In the data rows, 128 means zero.
Here is a table of points, one per row:
[116 152 148 125 153 141 143 113 146 165 142  83 131  84 132 119 112 132
  93 142 184  85 160 118 113 136 125  90 166 124 134 121 121 116 129 134
 188 150  90 106 105 142 117 136 127 106 119 159 127 130 122 111 136 130]
[107  97  82 109 141 141 126 135 128 144 121 164 126 130 139 118 128 112
 118 158 121 122 142 128 116 155 119 171 110  75 158 176 177 131  96  87
 140 129 119 159 146 120 135 122 100 106 114 155 135  94 116 108 130  99]
[160 116 117  91  98  80 118 140 139 146 149 153 132 168 103 112 186 126
 106 117 108 178 147 116 163 118 140 164 171 118  84 126 138 141 155 127
 145 122 119  98 136 163 145 147 140  81 144 152 157 116 108 137 119 110]
[139 100 124 130 127 148 106 117 111 105 119  92 126 141  82 139 123 158
 181 166 109 120 108 127 144  97 143 159 128 132 126 128 127 125 132 148
 153 146 111 100 109 142  99 143 183 163 122 105  46 117 139 132 146 114]
[ 79 105 102 111 141 129 129 131 120 140 161 169 128  55 125 145 127 171
 152 117 126  96 112 181 100 115 148  94 131 129 110 123  96 110 112 153
 150 142 120 103 134 163 149 119 107 109 140 112 141 119  93 140 139 135]
[121 124 125 153 134 129 114 137 121 150 148 116 113 106  68 166 125  50
 126  77 106 227 147 179 167 115 162 147 126 143 143 118 125  99 133 122
 135 128 138 138 103 105 168 204 154 129 110 138 168 161 115  81 103 114]
[165 133 148 164 126 142 165 116 117 111 132 151  94 119 112 173  89 124
 158  92 136 138  87 115 137  77 103 175 171 134 118 127 140 143  94 143
 149 152 110 114 138 160  93  74 124 135 126 125 104 130 141 126 105 143]
[115 119 111 128 144 130 126 103 124 113 146 108 125 101 115 114 170 141
  87  97 106  85 126 138 113 163 126  93 118  98 113 154 197 142 115  99
  64 102 136 124  89 140 133 121 136 120 138 139 130 127 148  83 106 157]
[124 116  96  85  98 143 121 107 127 147 132 132 171 148 139 105 153  74
 102 151 110 180 142 106 172  69 142 114 146 123  92  87 123 144 105 126
 118 125 126 108 148 164 163 115  98 150 110 135 153 130 130 100 106 131]
[141 130 125 131 116 121 118 126 115 109  99 126 108 120 181 124  90 148
 175 119 102 128  79  11  62 154 161 104 148 152 139 117 111 130 134 136
 128 127 127 124 110 129 180 193 165 112 117 133 177 154 124 102  94 112]
[130 141 141 159 127 124 114 112 130 130  95 121  96 138 174  82 166 134
 121 151 112 109 146 155 123 147  56 145 123 114 121  88 131  96 152 187
 146 120  90 126 137 148 121 124 130 143 133 107 139 120 114 104 117 130]
[150 147 132 122 122 113 144 119 118 101 114  98 146 144 114 151 112 130
 178 118 154 126 136 157 107 110 150 106 126 120 140 119 121 123 162 142
  84 101  86 143 155 143 115 109 103 131 149 128 138 106 115 119 134 123]
[130 114 136 144 134 134 115 148 140 142 141 118 111  86 138 131 113 137
 130 154 131 118 179 115 124 153  72 156 112 110  78 106 141 213 167 105
  77 101 150 150 144 134 135 126 117 136 137 153 130 131 101 118 116 124]
[150 148 142 126 130 122 112 108 116 125 134 104 131 121 157 115  99 183
 177  93 128 138  33  54 185 155  86 123 111 138 152 148 122  98 107 116
 130 129 134 136 140 109 178 167  92  96 119 161 140 134 112 102 125 133]
[133 138 148 144 136 125 117 125  84 101 130 116 172 168 162 139 102 142
 105 102 125 128 182 127 113 163 102 148 136 120 109 137 132 110 110 142
 159 145 131  95  91 112 134 103 107 143 151 125 133 114 120 143 140 114]
[118 116 100  76  78 134 149 140 117 146 149 143 122 137 105  96 149  99
 102 100 108  89 155 112 143 178 107 183 138 155 153 115  54 114 133 113
 119 130 109 136 124 107 150 103 130 124 141 114 118 169 124 115 125 126]
[134 161 120 104 127 109 133 142 131 119 109 118 142 126 106 189 145  86
 181 151 119 131  90  92 135 146 108 123 107 129 122 105 137 119 102 118
 148 159 144 126  89 130  70 109 144 151 146 124 106 113 142 159 153 120]
[128 128 142 156 133 136 155 151 143 120 150 123 123 119 100 123 161 104
 106 167  81 102 160 125 121 164 127 131  91 116 127 173 163 122  93 116
 137 144 128 137 180 134 176 157 126 136 143 146 159 171 132 115 130 124]
[ 96 112 103 136 149 131 147 151 156 120 146 153 140 119 152  83 137 119
 118 144  99 177 149 108 148 120 142 138 178 177 136  94 121 121 151 125
 121 128 131 113 111 137 106 112 100 137 147 149 106 118 124 127 148 154]
[122 134 128 114 104 138 139 150 137 137 112 109 106 105 153 132  94 170
  80 127 108 156 163 105 156  91 136 130  97 107 152 164 158 107 104  93
 113 123 134 156 148 109  66 117 171 164 148  88 116 125  98 157 141 155]
[144 163 138 125 132  86 104  57 117 131 120 167 170 151 133 116 116 173
 118 129 147 103 160 149  95 116 144 157 102 157 125 132 128 126 128 100
 139 169 191 170 134 111 118 122 133 144 140 135 127 137 148 107 124 148]
[183 153 129 154 106 136 127 138  96  97 136 138 142 158 151 106 119 127
 114 143 134  90 126 182 122 120 139  90 121 133 146 133 124 134 103 109
 118 168 174 131  84 100 136 118 116 106 121 144 134 118  98 131 118 121]
[113  74  89 105  98 121 143 159 185 177 185 156 157 157 153 146  94 161
 131 111 152  92  86 170 108 116 144 101 117 126 121 117 134 126 155 165
 131 113 111 137 132 118 118 140 130 143 132 141 136 136 141 126 115 123]
[141 144 138 136 134 126  82 109 114 103 109 177 156 146 114 152 110 116
 137 133 161 138  95 147 131 116 138  98 120 129 132 145 106 147 128 148
 139  74  66 121 138 122 112 104 142 149 167 136 112 145 127 127 138 142]
[130 110 146 116 132 135 115 149 145 107  76 105  87 148 120 132 118 164
 109 147 162 120 141 172 103 147 126 102 143 141 147 120 125 110 106 109
 141 171 152  79 114 108 130 115  94 126 130 144 148 148 134 111 109 117]
[139 137 142 132 136 133 123 114 107 121 123 130 139 136 110 143 115 151
 101 161  96 172 118 145 112 143 115 108 134 117 118 102 126 155 164 130
 106 103 115 151 142 132 120 140 106  55  26  51 110 178 221 218 183 133]
[122 102 131 142 142 125 125 134 144 152 152 116  99  92 164 107 155 134
 113 143 105 169 156 106 145 105 148 124 110 165 174 153  90 110 117 145
 129 119 139 141 111  98  93  69 117 143 144 136 117 101 152 141 133 108]
[117 128 122 127 127 123 135 146 148 127 122 115 112 119 162  87 152  81
 161  83 217 156 146 140 112 114 105 120 108 116 124 162 157 137  99 107
 118 131 143 127 139 128 145 166 152 106  63  46  73 141 194 198 175 145]
[ 95 129 144 125 152 137 149 129 159 121  98 146 143 122  83 133 149  87
 110 121  86 114 164 127 163 110 104 177 102 145 163 152 106 123 125 164
 121 129 137 133 105 104 164 189 141  90 112 150 150 118 115 133  89 127]
[110 152 132 143 130 139 135 142 126 131 116  93 111 119 136 137 111 119
 133 130 159 103  56 141 153 104 180 170 111 104 115 130 123 143 182 152
 129  97 144  96 133 131 116  88 122 144 126 123 150 122 125 127 145 138]
[125 122 147 146 132 122 116 104 119 145 148 153 143 156  70 158 154  98
 159 181 156 134  97  71 101 138  99  99 148 125 130 139 123 111 132 107
 117 153 171 132 127  96  89 129 161 176 127  80 116  88 119 156 139 145]
[ 89 138 167 142 145 135 145 132 135 131 107 116 104 142 140 113 130 143
 130  93 135  97 103 157 134 123 174  94 154 105 103  90 137 172 137 105
 101 113 128 177 154 129 131 124 124 122 174 131 115 116 121 135 124  85]
[160 141 129 126 140 134 133 142 111 112 103 114 117 142 129 140 121 130
 114 106 143 104 130 151 104 146 154  90 122 146 116 122 110 124 162 149
 131  80 122 139 171 155 121 121 130 148 110 163 115  98 111 136 120 141]
There is one direction along which these points spread out most. Take the direction at right angles to it along which they spread out most. Go by this last direction. How many in every 100 of the points above lie lower along it than each point below? Answers are rounded to whole numbers. More than half of the points above lie lower than the first one.
[122 134 128 114 104 138 139 150 137 137 112 109 106 105 153 132  94 170
  80 127 108 156 163 105 156  91 136 130  97 107 152 164 158 107 104  93
 113 123 134 156 148 109  66 117 171 164 148  88 116 125  98 157 141 155] 24
[113  74  89 105  98 121 143 159 185 177 185 156 157 157 153 146  94 161
 131 111 152  92  86 170 108 116 144 101 117 126 121 117 134 126 155 165
 131 113 111 137 132 118 118 140 130 143 132 141 136 136 141 126 115 123] 91
[139 137 142 132 136 133 123 114 107 121 123 130 139 136 110 143 115 151
 101 161  96 172 118 145 112 143 115 108 134 117 118 102 126 155 164 130
 106 103 115 151 142 132 120 140 106  55  26  51 110 178 221 218 183 133] 3
[160 141 129 126 140 134 133 142 111 112 103 114 117 142 129 140 121 130
 114 106 143 104 130 151 104 146 154  90 122 146 116 122 110 124 162 149
 131  80 122 139 171 155 121 121 130 148 110 163 115  98 111 136 120 141] 97
[ 95 129 144 125 152 137 149 129 159 121  98 146 143 122  83 133 149  87
 110 121  86 114 164 127 163 110 104 177 102 145 163 152 106 123 125 164
 121 129 137 133 105 104 164 189 141  90 112 150 150 118 115 133  89 127] 9
[130 141 141 159 127 124 114 112 130 130  95 121  96 138 174  82 166 134
 121 151 112 109 146 155 123 147  56 145 123 114 121  88 131  96 152 187
 146 120  90 126 137 148 121 124 130 143 133 107 139 120 114 104 117 130] 55
[144 163 138 125 132  86 104  57 117 131 120 167 170 151 133 116 116 173
 118 129 147 103 160 149  95 116 144 157 102 157 125 132 128 126 128 100
 139 169 191 170 134 111 118 122 133 144 140 135 127 137 148 107 124 148] 61
[107  97  82 109 141 141 126 135 128 144 121 164 126 130 139 118 128 112
 118 158 121 122 142 128 116 155 119 171 110  75 158 176 177 131  96  87
 140 129 119 159 146 120 135 122 100 106 114 155 135  94 116 108 130  99] 33
[ 96 112 103 136 149 131 147 151 156 120 146 153 140 119 152  83 137 119
 118 144  99 177 149 108 148 120 142 138 178 177 136  94 121 121 151 125
 121 128 131 113 111 137 106 112 100 137 147 149 106 118 124 127 148 154] 36
[150 147 132 122 122 113 144 119 118 101 114  98 146 144 114 151 112 130
 178 118 154 126 136 157 107 110 150 106 126 120 140 119 121 123 162 142
  84 101  86 143 155 143 115 109 103 131 149 128 138 106 115 119 134 123] 82
